In the data rows, the value 128 means zero.
Here is a table of points, one per row:
[109 128 120  90 167 101 106 144 147 140 144 143 155 164 137  75 116 161
  59 118 180 165 130 107 123  91 152 108 143 174 127 114 153 163 189 196
  70 160  88 154 185 103 135 121  82 152 125  95 160 155 167 135  89 159
 131 150  88 139 143  91  81  82 166 196]
[ 72 139 107 137 139 147 109 159 128 119 114 123 164 102  98  96 131 125
 127 146 174 124  99  70 223 143 165  55 127 152 126 123 122 183 196 124
 113 116 171  93 155 149 128 167 155 119 124 127 154 125 169 136 134 173
 128 158 144 105  94 220 127  52 138 161]
[110 136 144 170 102 143 151 128 146 122 174 130 151  91  98 143 114 133
 136 199 103 127  63 124 225 148 118 144 106 192 111 129 142 126 162  93
 128 154 151  98 175 133 116  91 124 155 120  85  99 118 206 185 137 148
 143 119 123 110 170  98  78  93 118 113]
[166 131 109 114 138 215 128 180 154 182 124  84 161  70  89 101 126 175
 142 145  88 132 116 158 127 139  23 129  88 147  80  89 125 144  98 153
 155 133 126 119 134 138 113 117 139 100 135 134 143 110 211 167 170 161
 104 140 100  96 127 140 119 124  98 188]
[108 140 101 153 146 167 165  87 146 145 156 134 214 139  93  92 136 150
 158  94  79 155 120  91 107 125  17 129 104 122 139  97 174 191 109 140
 103 160 116 101 114 199 114 146 153 117 125 108 112 101  72 151 149 146
 120 161 142 161 153  65 116 103 110 112]
[150 142  99 162 158 134 138 154 139 148 110 100 116 113 147  76 157 144
  86 132  32 125 109  68 135 173 132 130 128 137 114 113 135 129 170 154
 195 157  58  76 129 138 104 154 147 135  99 142 131 107  97 143 122 114
 126 141 130 187 164  47 167 131 167 139]
[135 127 110 146 142 119 109  89 180 101 192 107  51 153 137 134 167 139
  91 162  89  95  94  28  78 136 173  93  91 117 103  86 146 159 104 119
 136 167 106  93  88  91  78 145 118  87 130  98 152 130 118 165 147 159
 144  95 103 110 153 172 111 124 142 133]
[218 166 121 152  92 106 167 128 120 156 130 118 135 137 130  77 159 114
 175 100 194 146  92  81 106 159 151  96 123 118  81  94 121 126 108 132
 126 153 164  88 122  85 135 100 157  95 153  86 161 138 121 154 107 146
 142 127 171 113 162 119 171 165 148 109]
[109 106 116 191 130 119 158 166 160 135 184  94 119 125 135 102 164 125
 150 108 183 151 161 172 126 127 147 134 183 114 128  98 178 110 139 178
 148 177 150 112 137 113  79 125 174  99 135 173 103  95 137 167  80 133
 147 139 169 115 152 170 157 211 108 107]
[ 78 178 106 164 129 144  92  82 135 145 139 102 164 104 134 190 142  99
  85  81 165 106 127 137 148 172 124 133 121 107 124 128 136 101  79 132
 167 127 177 161 155  69 100 106 201  99 119 143 165 143 127 119  64 142
 141 108 163  79 141 105 164 129 135 111]
[ 82 150 158 137 186 102 127 176 137  97 150 104 103 142 133 156 158 138
 119 149  80 152  96 154  83 172  95 110 110 143 122 147 134 113  84  71
 113 109 138 164 187 139 129  86 117  90 140 117 101 153  70  91  75 180
 177 153 174  91 117 135 198 136 150 109]
[142 120 128 138 120 150 118 136 102 111 161 141 134 133  86 159 151  60
  61 128 122 127 169 217  94 105 167  82  96 133  89 123 153 118 190  85
 165 118 134 138  95 161 130  85 133 117  92  80 147 118  85  73 123 179
  94 143  80 106 141 116 186 146 140  92]
[113 152 123 109 132 123 151 122 165  83 104  99 176 117 105 179 113 104
 149  84 158 153 144 153  90 160 212 125 121  89 102 144 138 152 154  48
 186 118  95 151  76 151  99  78  85 122 118 122 110  93 104  98 127 100
 179 126 107 130 144 132 129 114 106 215]
[157 154 126 135 157 103 132 173 148 137 139  82 116 150 153  87 134  69
 157  84 150 131 162 152 139 155 127 119  84 172 137 156 152 131 114  85
 126 111 146 139  42 114 111  97  99 118  79 156 139 101 123 101  69  56
 144 170  81 146 116 137  62  76  94 118]
[151 173 151  98 153 123 168 142 153 157 122 132  77 108  90 189 141  96
  78 115 136 198 191 133 144 132  68  74 210 164 137 119 135 106 124  98
  65  96 141 134  83 106 113 147 139  99 108 105 151 104 146  91 157  49
 201 152 108 184 157 104  98 139 125 128]
[121 117 152 107 151 168 173 154 132 154 111 151  97 118  75 119  58 115
 115 136 149 135 100 142 110  78 227 161 146 130 171 126 154 103  60 129
 124  94 203 144 160  59 142 149 117 179 114 132 160 131  91 141 187 116
  86 162 182 200 103 144 127 120 166 133]
[115 129 210 130 129 115 131  89 132 129  93 175 129  94 125 111 132 116
 147 100 121  72 117 141 165  87  90 147 102  70 174 126 148  84 156 120
 120  92 150 163 150 140 129 119  53 122 156 173 181 178 135 152 128 112
  90  92 121 169 176 211 166 129 191 136]
[154  77 146 124 150 152 160  51  95 151 142 130 138  70 156 164 127 134
 141 226 156 109 125 145  75 130 118 168 126 179 150 121 105 124 156 155
 157 129  94 109 143 117 135 110 111 147 186 167 160 196 123  87 146  89
 128 132 174 139  96 190 121  82 143  96]
[157 122 148 105 121 109 151  25 124 115 107 139  16 136 109  82 105 170
 160 111 143  80 106 162 132 119 127 117 169 158 127 124 146 148 146 137
 143  98 132 129 155 137 131 126 134 127 154 201 122 179 140  95 138 131
 105 105 150  82  85  58 152 126  95 110]
[ 58 127 136  91 126 112 139  83  92  98 108 161 109 150 147 113 127 204
 142  56  95 126 140 183 116 101 122 176 140 150  95 111  81 146 177 115
 143 152 154 113  67  75 170 128 121 185 146  95 147 117 138 149 113 108
 120 127 160  95 105 161 152 156  75  91]
[ 76 147 171 142  88  91 153 163 101 143  82 178 166 193 141  99 108 195
  99 145  81 106 144 139  75 146 161 105 126 135 151 178 130  85 137 191
 131 108 118 132  67 144 123 116 117 135 146 111 132  91 159 107 135  97
 104  82 183  78 100 137  77 154  70 110]
[155  94 156 102  94 180 128 144 120  98 121 159 156 184 151 140  98 111
 113 127 136 140 113  52 140  80 120 142 177  81 190 149  97 107 119 116
 176  92  95 128  90 123 155 143  85 146 137 178 123 143 142 144  78 128
 126 141 133  66 115  86 168 157  82  97]
[147 121  86  92 105  91 137 167 109  66  97 110 150 165 132 158  91  89
  94 146 127 122 132  86 123 101  83 138 116  93 131 127 120  92 149 135
 111 136 115 136 177  95 116 149  99 155 164 161 129 101  71 135 170  79
  94  79  99  90  69 125 146 152 108  89]
[106  94 135 123  46 194 118 158  90  61 115 138 113  85 200  98 128 131
  80 103 127 126 143 108 129 133 159 162 101 145 108 196 116 136  87 131
  73 169 115 146 146 156 179 154 132 112 136 157 128 156  79 119 171 104
 148 105  96 140 138 131  95 171  90 139]
[132  73 103 103  88 151  90 147 135  90 114 118 168 170 181 116 127  88
 205 161  57  82 162 150 145  91  91 134 170 122 117 155 106 143  87 108
  95 105  96 154 133 131 142 121 143 140 114 118 139 108 128  95 156 167
 147  64 163 155 109 109  88 134 180 121]
[128 136  77 106  97 153  49 143  90 115 123 150  95 114 154 193 106 116
 203 177 145 104 131 126  82 130  91 153 174 115 116 142 112 134  90 168
 141 115 201 119 131 221 135 125  99 153 118  95  80 106 154 122 124  85
 102 101 106 193 111 115 137 120 172 156]
[222  87 175 132 189  76  86 141 106 160 144 137 150 140 131 187 127 170
 139 108 171  94 138 155 173 116 170 165 165 116 137 131  86 138  92 142
  87 142 130 118 141 188 162 177 146 114 114 126  85 126 102 141 147 100
 103  88  71 118 113 102 135  97 163 157]
[187 124 109 137 157  70 103  48 104 166  98 121 147 128 171 140 119 117
  72 107 115 156 135 158 115 145 129 143 158  53 151 132  76 134 142  91
  50 112 167 124 139 144 140 180 126 166 116 134  30 158 159 133 132 198
 105 179  91 151 137 164  61 162 147 135]
[ 54 123  91 121  79  53  76 133 121 190 112 150  40 117  75 136 151 123
 231 166 156 172 154 119 181 119 151 140   8  83 173 134  90  90  96 165
 162 110   0 176 137  93 169 151 208 128 108  92  68 131 136 115 137 154
 135 172  97 166 125 128 123 130  84 110]
There is one direction along which these points spread out most. Take the direction at right angles to it along which they spread out most. Go by this last direction. For each point below, how far along it does it lie, from 0 to 99? 50 is the average, and the first point above lies past it. One standard deviation of the points above along it is 16.
[135 127 110 146 142 119 109  89 180 101 192 107  51 153 137 134 167 139
  91 162  89  95  94  28  78 136 173  93  91 117 103  86 146 159 104 119
 136 167 106  93  88  91  78 145 118  87 130  98 152 130 118 165 147 159
 144  95 103 110 153 172 111 124 142 133] 49
[ 82 150 158 137 186 102 127 176 137  97 150 104 103 142 133 156 158 138
 119 149  80 152  96 154  83 172  95 110 110 143 122 147 134 113  84  71
 113 109 138 164 187 139 129  86 117  90 140 117 101 153  70  91  75 180
 177 153 174  91 117 135 198 136 150 109] 29
[113 152 123 109 132 123 151 122 165  83 104  99 176 117 105 179 113 104
 149  84 158 153 144 153  90 160 212 125 121  89 102 144 138 152 154  48
 186 118  95 151  76 151  99  78  85 122 118 122 110  93 104  98 127 100
 179 126 107 130 144 132 129 114 106 215] 24
[157 154 126 135 157 103 132 173 148 137 139  82 116 150 153  87 134  69
 157  84 150 131 162 152 139 155 127 119  84 172 137 156 152 131 114  85
 126 111 146 139  42 114 111  97  99 118  79 156 139 101 123 101  69  56
 144 170  81 146 116 137  62  76  94 118] 32
[ 54 123  91 121  79  53  76 133 121 190 112 150  40 117  75 136 151 123
 231 166 156 172 154 119 181 119 151 140   8  83 173 134  90  90  96 165
 162 110   0 176 137  93 169 151 208 128 108  92  68 131 136 115 137 154
 135 172  97 166 125 128 123 130  84 110] 59
[154  77 146 124 150 152 160  51  95 151 142 130 138  70 156 164 127 134
 141 226 156 109 125 145  75 130 118 168 126 179 150 121 105 124 156 155
 157 129  94 109 143 117 135 110 111 147 186 167 160 196 123  87 146  89
 128 132 174 139  96 190 121  82 143  96] 56
[115 129 210 130 129 115 131  89 132 129  93 175 129  94 125 111 132 116
 147 100 121  72 117 141 165  87  90 147 102  70 174 126 148  84 156 120
 120  92 150 163 150 140 129 119  53 122 156 173 181 178 135 152 128 112
  90  92 121 169 176 211 166 129 191 136] 53
[132  73 103 103  88 151  90 147 135  90 114 118 168 170 181 116 127  88
 205 161  57  82 162 150 145  91  91 134 170 122 117 155 106 143  87 108
  95 105  96 154 133 131 142 121 143 140 114 118 139 108 128  95 156 167
 147  64 163 155 109 109  88 134 180 121] 62
[222  87 175 132 189  76  86 141 106 160 144 137 150 140 131 187 127 170
 139 108 171  94 138 155 173 116 170 165 165 116 137 131  86 138  92 142
  87 142 130 118 141 188 162 177 146 114 114 126  85 126 102 141 147 100
 103  88  71 118 113 102 135  97 163 157] 69
[187 124 109 137 157  70 103  48 104 166  98 121 147 128 171 140 119 117
  72 107 115 156 135 158 115 145 129 143 158  53 151 132  76 134 142  91
  50 112 167 124 139 144 140 180 126 166 116 134  30 158 159 133 132 198
 105 179  91 151 137 164  61 162 147 135] 67
